[[-0.62 -1.26 -0.59  1.75 -0.74 -0.93 -0.79  0.49 -0.79  0.27 -0.62 -0.62
  -0.40 -0.73  0.15  0.27]
 [-7.28 -5.60 -7.72  0.56 -7.00 -0.95 -3.61 -1.83 -5.99 -5.52 -7.28 -7.28
  -0.81 -3.08 -2.83 -5.52]
 [-5.10 -3.46 -4.71 -0.91 -4.93  0.46 -2.19 -0.98 -4.41 -4.34 -5.10 -5.10
   0.66 -1.83 -1.75 -4.34]
 [-4.18 -3.01 -4.12  0.01 -4.03 -0.19 -1.90 -0.91 -3.52 -3.42 -4.18 -4.18
   0.02 -1.61 -1.50 -3.42]
 [ 2.08  1.04  1.81  0.18  1.97 -0.73  0.86  0.04  1.73  2.00  2.08  2.08
  -0.61  0.65  0.45  2.00]]
:
[[-7.28 -5.60 -7.72  0.56 -7.00 -0.95 -3.61 -1.83 -5.99 -5.52 -7.28 -7.28
  -0.81 -3.08 -2.83 -5.52]
 [-5.10 -3.46 -4.71 -0.91 -4.93  0.46 -2.19 -0.98 -4.41 -4.34 -5.10 -5.10
   0.66 -1.83 -1.75 -4.34]
 [-4.18 -3.01 -4.12  0.01 -4.03 -0.19 -1.90 -0.91 -3.52 -3.42 -4.18 -4.18
   0.02 -1.61 -1.50 -3.42]
 [-0.62 -1.26 -0.59  1.75 -0.74 -0.93 -0.79  0.49 -0.79  0.27 -0.62 -0.62
  -0.40 -0.73  0.15  0.27]
 [ 2.08  1.04  1.81  0.18  1.97 -0.73  0.86  0.04  1.73  2.00  2.08  2.08
  -0.61  0.65  0.45  2.00]]

[[-1.10  1.88  4.02 -0.31]
 [ 6.36 -2.36  0.60 -2.53]
 [-0.93  3.35  5.48 -0.51]]
:
[[-1.10  1.88  4.02 -0.31]
 [-0.93  3.35  5.48 -0.51]
 [ 6.36 -2.36  0.60 -2.53]]

[[-5.47  5.36  0.48  0.08  0.73 -3.32 -3.83  2.60 -1.54  3.67]
 [-0.34  2.17 -2.15  0.07 -2.30  2.06  4.93  3.41  1.33  4.11]
 [ 3.86  1.28  0.98 -2.50  7.72  2.44  2.63 -1.54 -2.92  3.06]
 [ 0.29  0.98  0.34 -0.57  2.88  1.31  1.76  3.95  2.46  3.04]
 [ 5.26 -3.13 -2.23  4.12  1.44 -0.05  0.35 -0.24  1.72 -1.00]]
:
[[-5.47  5.36  0.48  0.08  0.73 -3.32 -3.83  2.60 -1.54  3.67]
 [-0.34  2.17 -2.15  0.07 -2.30  2.06  4.93  3.41  1.33  4.11]
 [ 0.29  0.98  0.34 -0.57  2.88  1.31  1.76  3.95  2.46  3.04]
 [ 3.86  1.28  0.98 -2.50  7.72  2.44  2.63 -1.54 -2.92  3.06]
 [ 5.26 -3.13 -2.23  4.12  1.44 -0.05  0.35 -0.24  1.72 -1.00]]

[[-0.90  0.19]
 [-0.54  2.41]
 [-0.18 -3.43]
 [ 0.73  4.35]
 [ 2.17  3.52]
 [-5.95  1.02]
 [-2.70  0.19]
 [-2.88 -0.65]
 [ 4.33  0.33]]
:
[[-5.95  1.02]
 [-2.88 -0.65]
 [-2.70  0.19]
 [-0.90  0.19]
 [-0.54  2.41]
 [-0.18 -3.43]
 [ 0.73  4.35]
 [ 2.17  3.52]
 [ 4.33  0.33]]

[[-1.28  6.95 -5.48  4.66  6.80]
 [ 4.56  2.15 -3.46  2.10  2.55]
 [ 1.04  2.37 -2.88  2.61  2.54]
 [-3.12  0.76  1.91  0.43  0.81]
 [ 5.72  2.97 -4.13  3.61  3.08]
 [-2.55  2.88 -1.00  3.73  3.48]
 [-6.98 -3.84  5.40 -4.19 -4.05]
 [-4.60  4.48  3.15  4.71  4.66]]
:
[[-6.98 -3.84  5.40 -4.19 -4.05]
 [-4.60  4.48  3.15  4.71  4.66]
 [-3.12  0.76  1.91  0.43  0.81]
 [-2.55  2.88 -1.00  3.73  3.48]
 [-1.28  6.95 -5.48  4.66  6.80]
 [ 1.04  2.37 -2.88  2.61  2.54]
 [ 4.56  2.15 -3.46  2.10  2.55]
 [ 5.72  2.97 -4.13  3.61  3.08]]

[[ 1.39  1.85  0.32  0.27  1.39 -0.94  0.68  0.69]
 [-1.84 -2.20 -0.47 -0.39 -1.78  1.22 -0.88 -1.01]
 [-0.20 -5.86  4.16  1.45 -3.77  3.80 -3.68 -3.80]
 [ 0.23 -3.58  2.59  0.91 -2.09  1.84 -1.96 -1.66]
 [ 0.00 -3.23  2.25  0.75 -1.98  1.73 -2.07 -1.76]
 [-0.77  1.63 -1.68 -0.53  0.70 -0.36  0.82  0.04]
 [ 0.82 -3.78  3.31  1.32 -2.18  2.02 -2.22 -2.04]
 [-0.15 -0.87  0.57  0.30 -0.70  0.87 -0.87 -1.13]
 [-0.86  5.05 -4.45 -1.66  3.10 -2.85  3.24  3.06]
 [ 0.03  2.85 -1.29 -0.23  1.60 -0.46  1.41  0.30]]
:
[[-1.84 -2.20 -0.47 -0.39 -1.78  1.22 -0.88 -1.01]
 [-0.86  5.05 -4.45 -1.66  3.10 -2.85  3.24  3.06]
 [-0.77  1.63 -1.68 -0.53  0.70 -0.36  0.82  0.04]
 [-0.20 -5.86  4.16  1.45 -3.77  3.80 -3.68 -3.80]
 [-0.15 -0.87  0.57  0.30 -0.70  0.87 -0.87 -1.13]
 [ 0.00 -3.23  2.25  0.75 -1.98  1.73 -2.07 -1.76]
 [ 0.03  2.85 -1.29 -0.23  1.60 -0.46  1.41  0.30]
 [ 0.23 -3.58  2.59  0.91 -2.09  1.84 -1.96 -1.66]
 [ 0.82 -3.78  3.31  1.32 -2.18  2.02 -2.22 -2.04]
 [ 1.39  1.85  0.32  0.27  1.39 -0.94  0.68  0.69]]

[[-0.77 -2.12 -5.36  2.19  7.29 -4.27 -4.61 -5.77 -6.48 -7.15 -7.43  7.05]
 [ 1.24 -1.81  0.56  4.77 -7.45 -3.03 -3.45  4.72 -3.02 -1.64  3.80  1.56]
 [ 6.98  6.90 -3.11  2.11  6.73  2.26  3.56 -0.44 -3.43  3.50  4.77  4.25]
 [-0.86 -0.37 -6.30  7.04  4.46  4.93  2.00  6.42 -2.93  5.20  6.30 -4.81]]
:
[[-0.86 -0.37 -6.30  7.04  4.46  4.93  2.00  6.42 -2.93  5.20  6.30 -4.81]
 [-0.77 -2.12 -5.36  2.19  7.29 -4.27 -4.61 -5.77 -6.48 -7.15 -7.43  7.05]
 [ 1.24 -1.81  0.56  4.77 -7.45 -3.03 -3.45  4.72 -3.02 -1.64  3.80  1.56]
 [ 6.98  6.90 -3.11  2.11  6.73  2.26  3.56 -0.44 -3.43  3.50  4.77  4.25]]
